In the rows, zero is written as 128.
Rotation paths and how fast each direction turns (degrees each step):
Each turn is a multiple of 5 degrees from 10 to 175, or 0.
Each row of a path follows its step; steps can be skipped.
path 1
step 1: [131 133 129 135 142 136 126 129 121 125 128 120 136 131 126 130 126 131
 124 131 130 124 135 122 139 131 123 116 119 126 122 121 129 126 123 124
 128 121 132 132 131 134 130 128 125 123 132 131 124 123 129 126 128 118
 126 124 128 136 143 122 121]
step 2: [128 124 127 118 129 131 125 127 132 128 123 125 126 132 115 122 119 136
 131 129 127 130 122 141 128 128 117 130 130 132 119 124 120 130 130 123
 136 128 129 126 128 118 133 126 125 128 124 125 135 123 140 131 130 119
 125 122 135 133 125 136 129]
step 3: [133 130 130 120 130 128 133 132 134 124 128 116 129 128 130 125 130 131
 126 123 136 119 130 124 114 124 135 124 129 123 124 132 134 120 123 130
 127 127 143 123 133 123 138 130 133 133 124 125 134 129 120 129 130 128
 130 127 124 130 111 128 128]
step 4: [125 126 134 125 132 132 131 126 117 126 124 130 128 130 129 127 131 137
 122 119 128 136 136 122 132 129 128 128 128 131 121 141 129 121 137 132
 123 129 128 133 138 136 131 123 122 124 121 134 124 128 131 121 128 134
 121 136 126 141 129 125 121]
step 5: [126 127 132 130 128 130 134 121 136 137 120 131 122 120 127 133 119 125
 119 128 132 134 125 130 125 127 128 121 117 128 132 122 124 126 129 124
 126 123 127 132 134 120 125 131 126 131 132 142 132 127 140 125 125 120
 120 128 141 130 127 129 129]
step 7: [122 124 141 118 127 126 134 134 124 126 127 118 125 127 127 126 131 129
 131 128 121 127 133 139 132 115 131 127 129 125 129 132 127 124 127 138
 127 131 129 122 134 136 121 127 118 126 120 121 133 136 129 133 127 129
 121 128 133 132 130 117 133]
step 8: [126 129 131 128 127 126 133 132 123 130 124 136 135 127 127 135 134 132
 133 128 135 123 126 123 123 123 138 131 121 132 130 134 117 126 127 133
 125 142 123 129 132 127 130 127 138 130 135 143 127 131 132 129 129 118
 128 123 133 138 127 128 136]
step 12: [127 138 122 122 122 124 126 122 130 129 125 131 128 122 133 131 141 139
 131 132 136 139 137 121 121 129 131 130 121 129 124 131 127 119 143 135
 125 130 128 128 127 130 136 127 125 120 124 122 129 132 135 136 128 129
 125 128 129 125 127 128 122]
step 13: [139 135 139 128 132 120 135 124 127 131 118 134 127 124 130 130 124 131
 122 144 121 126 127 126 127 129 128 115 130 135 131 125 128 127 129 132
 122 123 121 130 136 125 123 129 125 130 135 130 119 121 124 129 133 129
 122 136 127 128 124 135 125]
step 14: [125 132 127 128 126 133 127 137 129 128 122 134 124 118 130 126 127 122
 124 125 128 123 123 134 142 147 124 126 128 136 126 128 128 123 128 125
 123 128 133 117 124 128 124 135 134 130 130 124 140 129 134 129 129 130
 124 131 122 135 133 132 137]
Speeds:
[128 130 129 130 132 127 127 128 129 128 128 128 128 129 130 127 126 127
 126 128 128 126 127 127 125 126 130 130 128 130 130 127 127 127 125 128
 127 129 129 128 129 126 128 128 131 129 131 128 126 130 127 128 130 127
 129 130 128 128 127 128 128] -> 140
[128 129 126 130 126 126 127 128 129 127 129 126 130 126 128 126 129 128
 129 128 129 129 127 130 125 127 127 127 130 125 128 129 128 127 127 129
 127 128 127 129 131 128 130 130 127 125 130 126 128 125 128 128 130 130
 129 130 128 127 127 128 127] -> 115
[128 126 129 129 128 126 127 128 127 127 130 128 128 130 132 129 130 130
 128 128 128 128 128 126 128 129 126 131 128 126 128 129 128 129 127 131
 128 128 131 128 129 129 127 128 129 126 129 129 132 129 127 127 125 128
 128 130 130 130 128 128 129] -> 95
[127 127 127 129 130 125 129 128 130 132 129 129 128 129 128 128 126 129
 129 129 127 131 128 127 129 128 128 127 125 127 128 125 129 127 131 129
 129 128 127 129 128 129 129 127 128 127 131 127 126 127 128 128 127 125
 130 128 127 131 128 130 129] -> 95
path 2
step 1: [124 138 130 132 125 131 123 123 124 130 129 129 136 131 128 138 122 135
 121 124 121 133 137 121 129 119 126 136 127 124 120 124 127 130 121 124
 128 129 132 129 121 123 132 122 126 122 139 131 125 128 121 139 125 126
 136 125 119 126 134 118 133]
step 4: [133 142 136 131 130 122 124 124 132 119 130 134 132 124 137 132 128 129
 126 135 129 134 121 124 120 126 120 134 133 127 131 131 124 121 130 131
 135 131 123 123 129 134 121 137 133 123 122 131 136 128 120 120 118 120
 129 124 132 128 131 129 132]
step 5: [138 124 127 126 126 132 137 133 134 127 124 124 129 132 123 126 130 120
 123 133 126 125 128 134 128 132 125 129 119 120 135 132 132 128 127 113
 133 119 122 123 129 131 115 124 137 129 128 129 127 128 131 120 124 121
 132 119 129 140 131 133 132]
step 7: [130 131 124 126 133 130 124 125 128 125 134 134 130 124 130 126 123 130
 133 131 127 134 135 127 133 128 122 131 126 117 122 130 134 131 132 128
 127 128 125 126 122 142 133 120 134 126 141 123 114 124 121 129 130 121
 141 133 121 131 133 134 132]
step 8: [127 121 122 134 136 128 136 129 118 130 129 130 130 131 126 121 136 135
 121 128 136 127 133 126 125 130 124 133 117 129 128 127 116 131 126 132
 131 133 134 127 130 129 123 122 140 132 131 127 114 131 132 138 121 129
 130 138 132 129 123 124 127]
step 9: [124 132 126 119 126 136 121 129 120 127 138 141 129 132 124 129 122 129
 121 137 124 130 138 130 118 127 119 127 134 127 129 130 119 125 128 139
 128 127 134 130 122 124 120 125 125 123 126 129 132 133 120 133 125 127
 130 130 124 127 131 115 126]
step 10: [131 138 125 127 128 142 123 132 125 119 123 118 124 122 131 131 131 132
 121 130 124 135 125 114 126 124 132 136 129 129 134 130 118 121 118 123
 125 128 125 128 129 134 116 127 135 123 130 124 125 136 125 127 125 121
 122 126 131 128 130 129 135]
step 11: [133 126 129 135 121 127 136 131 127 130 130 128 132 129 125 135 135 125
 116 128 117 132 132 124 130 136 129 135 129 137 129 137 129 128 128 126
 132 114 124 121 125 121 121 128 132 136 127 123 135 127 129 133 124 132
 127 119 116 134 132 121 129]
step 13: [136 128 135 130 128 122 128 119 133 119 124 128 128 127 133 132 133 121
 128 131 131 122 136 128 124 134 123 136 112 131 121 128 133 126 126 122
 126 125 133 117 126 139 126 128 138 128 137 132 125 128 129 131 125 127
 136 131 132 137 135 133 128]
step 14: [132 123 121 127 136 121 135 129 127 133 132 133 136 133 122 129 137 127
 127 129 132 121 134 131 132 129 113 131 124 122 135 131 124 137 123 132
 136 138 127 126 131 127 124 131 132 123 125 137 132 119 115 125 125 128
 127 136 129 131 135 125 127]
Speeds:
[128 129 127 127 129 128 128 129 127 131 129 127 127 128 126 129 130 128
 128 130 129 128 128 131 127 129 128 129 127 130 130 130 130 128 125 126
 128 128 129 127 130 127 130 129 128 131 128 128 128 127 129 129 126 131
 130 128 128 125 128 125 129] -> 135
path 3
step 0: [127 124 132 127 130 120 137 131 125 127 133 126 121 135 123 127 128 132
 138 123 132 131 131 133 128 125 130 127 130 123 127 131 120 131 129 132
 115 123 128 133 136 133 125 138 129 123 126 128 132 129 139 129 134 127
 126 119 126 129 135 126 141]
step 2: [136 118 134 133 123 132 129 130 124 130 119 126 128 139 124 135 129 126
 135 128 125 135 133 137 125 134 121 131 123 133 135 127 127 124 129 127
 127 127 135 124 131 131 125 128 127 129 129 134 133 123 127 123 134 127
 129 129 123 120 129 141 140]
step 3: [127 128 134 122 125 128 126 124 136 129 125 124 127 139 124 133 139 130
 129 134 130 136 122 126 131 137 130 126 136 134 129 133 123 134 115 129
 122 130 127 124 124 137 130 126 125 131 124 129 127 124 132 127 138 127
 127 125 119 126 132 137 136]
step 4: [119 128 133 127 139 132 130 126 123 129 125 130 121 137 129 125 134 129
 133 126 133 130 131 132 141 135 123 124 123 130 130 131 121 128 122 127
 120 127 126 136 134 137 121 126 124 120 128 126 120 123 124 130 132 129
 124 131 119 134 130 135 132]
step 5: [127 130 133 126 125 133 141 123 118 131 124 138 126 135 123 121 127 136
 126 122 127 133 129 131 126 128 133 124 124 128 131 131 121 136 126 134
 128 127 132 125 129 137 124 134 125 120 120 134 128 132 125 130 129 132
 117 122 126 125 127 136 130]
step 6: [133 130 129 128 128 133 129 131 127 130 127 134 120 140 125 124 129 125
 136 125 136 133 124 133 122 127 132 131 121 131 134 141 124 127 124 134
 121 123 137 133 125 137 132 132 135 125 127 131 134 135 123 124 137 123
 126 132 130 126 134 126 133]
step 7: [130 122 130 127 126 122 123 127 125 126 118 126 130 133 120 132 125 123
 132 128 133 129 125 127 134 135 129 132 120 124 130 138 125 137 128 140
 130 119 133 130 132 137 124 132 127 126 117 125 127 122 132 126 135 119
 133 125 126 124 133 129 133]
step 9: [138 128 137 121 134 134 133 130 123 133 125 131 129 132 117 130 132 127
 127 125 124 137 124 128 126 137 129 134 123 128 122 129 135 130 118 126
 126 133 130 130 132 136 121 130 132 122 130 132 123 126 134 131 136 129
 125 130 125 133 129 139 133]
step 11: [123 114 129 125 133 128 132 125 124 127 130 133 118 130 129 125 130 136
 129 120 129 132 123 128 133 139 128 136 117 137 132 133 120 134 128 136
 128 130 137 130 130 134 126 128 132 131 124 127 128 134 131 129 133 136
 130 124 128 128 137 130 128]
step 14: [131 130 136 122 131 120 131 133 127 130 135 126 133 131 121 130 130 134
 135 130 123 134 131 130 131 132 127 131 125 116 136 135 130 131 134 132
 125 132 131 131 123 146 128 124 131 128 122 130 130 123 131 133 127 128
 135 128 121 129 136 135 134]
Speeds:
[128 130 129 129 127 131 129 129 125 128 126 128 128 128 130 126 127 129
 129 129 128 127 128 128 128 126 129 129 126 126 126 126 128 127 127 128
 129 129 127 127 130 125 127 127 128 128 128 130 128 129 127 129 129 129
 127 126 131 128 127 133 127] -> 100
